Each path below is one point turned by a fixed rotation once a step. After each direction that follows a path, write how fast that rotation turns it, in deg/step (0 if it stays still).
Each turn is a multiple of 5 degrees from 10 to 175, or 0.
Each row of a path follows its step; steps can be skipped.
Path 1:
step 0: [ -4  11  12  -6 -16 -20  -2  -8 -11  22 -23 -23  -4  -4   8  22  13  13
  -5 -33   7  19  -1   7  12 -10 -22  26  -5  -8 -19   7 -23  18   1  -8
  16   6 -26   4 -21   9   0  23 -24 -11  19   7  13   9  13   2  -6   9
  -7 -11]
step 3: [ 15  17  11  -2  -7 -12  14  15  -7  20 -24  -9   4 -16  -7   0  16  -3
  -6  -6   9  -5 -11   3  16  -8  -6  23  -5   9  -5   7 -30  22 -18  24
  -6  25 -12  -4 -22  35   9  29 -13 -13  -7  11   6  20  21   7  -6   2
 -17  -9]
step 4: [  0  14 -23   3  30 -13   3  20  11  13 -14 -13  12   4   6  -5 -14 -20
   9  -7  25  15   0  -7  15  13 -12  18   0  -7  -4  22 -17  -7 -15  12
  -6 -11 -11  13   6   9  -1  39   7   4  -7  12   1   5   0 -37   0  16
 -21 -25]
step 6: [ 26  11   7  10   3  -8  47   9 -15  17 -16 -10   5 -20  -3   6  16   9
   3   2   1  -1 -16   4   7 -19  -8   7  -6  13  -4   6 -21 -18 -14  16
  13  16 -15 -18  -5  35  16   5  -9  -9 -17   5 -23 -13   5  -5  18  22
  -3  -5]
step 11: [ -7  19  10 -17  -8  16  18 -15  -1   5 -23 -14  13  -7  -6   0   5  24
 -14 -25  19  -8 -23 -10  30  -4  11  32  -1  -3 -14  -5 -17   3   3  13
  -9  18  -9 -24  -1  16 -14   8 -28 -29   7  11   5  17  18   1  -2  -7
  -1  -6]
step 12: [  8  30  -5 -10   9   8  27  15  -4  -3 -12  -5  15 -21  -4   8   7 -19
 -14 -10  16  36  10   2  26  19  -4   7  21 -12 -17  -7  -8  -9  -5   1
   6  -3 -11  13  -8  13 -19  31  -5 -16  -5   1   6  19  -2 -15   6  16
 -13 -32]
step 17: [  7   8  11  18   1 -30  39  -9 -10  17 -20 -12 -12  -2 -12  14   9  -3
  -5 -16   9  14 -14   1  11 -18 -13   9  -4 -31 -20   1 -13   6   2   2
  17 -11  -8 -11 -22  -2  14  15  -4 -27   3  25  -4 -15 -18 -20   7  17
   0  -2]
step 20: [ 14  23   2  -1  -3 -21  24  -3  12   3 -31 -20   3   3 -14   2  -1 -21
  -2   1  -3   8   5  -4  15   7 -12  27  22 -23 -23  -7 -25  19 -15   6
  -9  -9 -18  -3 -26  13  -4   8  -2 -28  -6  14   1  -3   9 -10  -6  19
   3 -28]
step 21: [  7  17  -2 -17   9 -23   0  16  -4  19 -19 -44  18 -23  19   2  13  -5
   4 -31   0  16  25  -9  -8   4  -8  25  -1   0  21  13 -22  10  -1   7
  -7  -6 -15  -4  -2  -3  -5  23   3  14  -1   5  15   4 -13 -19  11   7
 -10 -10]
[-2 -2 -4  1 -2 -3 -2  1 -3  4 -3 -3  6  6  1 -6 -1 -4  0  1  1 -5  4  0
 -4 -4 -7  2  1  1 -2  8 -4  7  1  2 -7  2  3  1 -7  5  4 -4  2 10 -1 -1
 -3 -6  3  0  3  8 -3 -4]
20
[-3 -2 -9 -7  2  4  2 -4  3  2  4  1 -7 -1 -4  4 -8  0 10  5 -1 -1  1 -2
 -7  0  0  3 -1  6  3 -2 -5  0  2 -1  3  0 -5 -2 -9  2 -1  2  1  1  0  6
  2  0  0  1 -8 -2 -5 -3]
70
[  0   5  -1  -1  -6  -3  -6  -2  -3   9  -1   1  -5  -2  -4   1  -3  -6
   2   0  -4  -2   0   0   0  -2  -5  -1  -3  -3  -2   8   3   5 -13   1
   5  -6  -2   0   1  -3   3  -5   0  -4  -1   3   9   3  -4   1   4  -5
   1  -1]
20
[-4  4  1 -7 -6 -3 -6 -4 -1  4  3 -3  5 -5  0  7  0 -6 -1 -2  2  1 -1 -3
 -1  3  5  3  8 -2 -2  0  0 -4 -2 -1 -7 11 -1  4 -3 -1 -3  3  1  2  2 -1
 -5 -4 -4  3 -2 -7  6 -4]
35
[ 2  1  1  2  1  0 -8 -4 -4 -5  2  3  7  1 -2 11  3  2 -5 -1 -3  4 -3  4
 -1 -4  2  3 -3  5 -7  0 -3  2  2 -9 -2 -6  2 -7 -5 -5  0 -1  4 -1  0  9
  2 -3  6 -1 -1  1  2 -1]
40
[  0  -2   3   3  -1   6   0   0   1  -2   0  -2   1   1   1  -9  -4  -5
   1  -2  -3   4 -14  -9  -2   0   3   1  -4   2  -3   1  -3   2   2   3
  -1   0  -2   4   5  -7  -4  -7   2   6   7   6  -1  -1  -3  -4  -3  -4
  -2  -3]
125
[ -7  -3   3  -5   0   3  -2  -6  -1  -1   2  -8  -3  -5  -1  -1   1   2
   1  -2   6   0  -1   3   5  -5  -7   1  -5   0  -1   1  -1  -6   3  -2
   1  -2  -2   4   0  -7  -5  -3   0  -2 -11   4  -8   3  -4   5   6   6
  -2  -2]
65
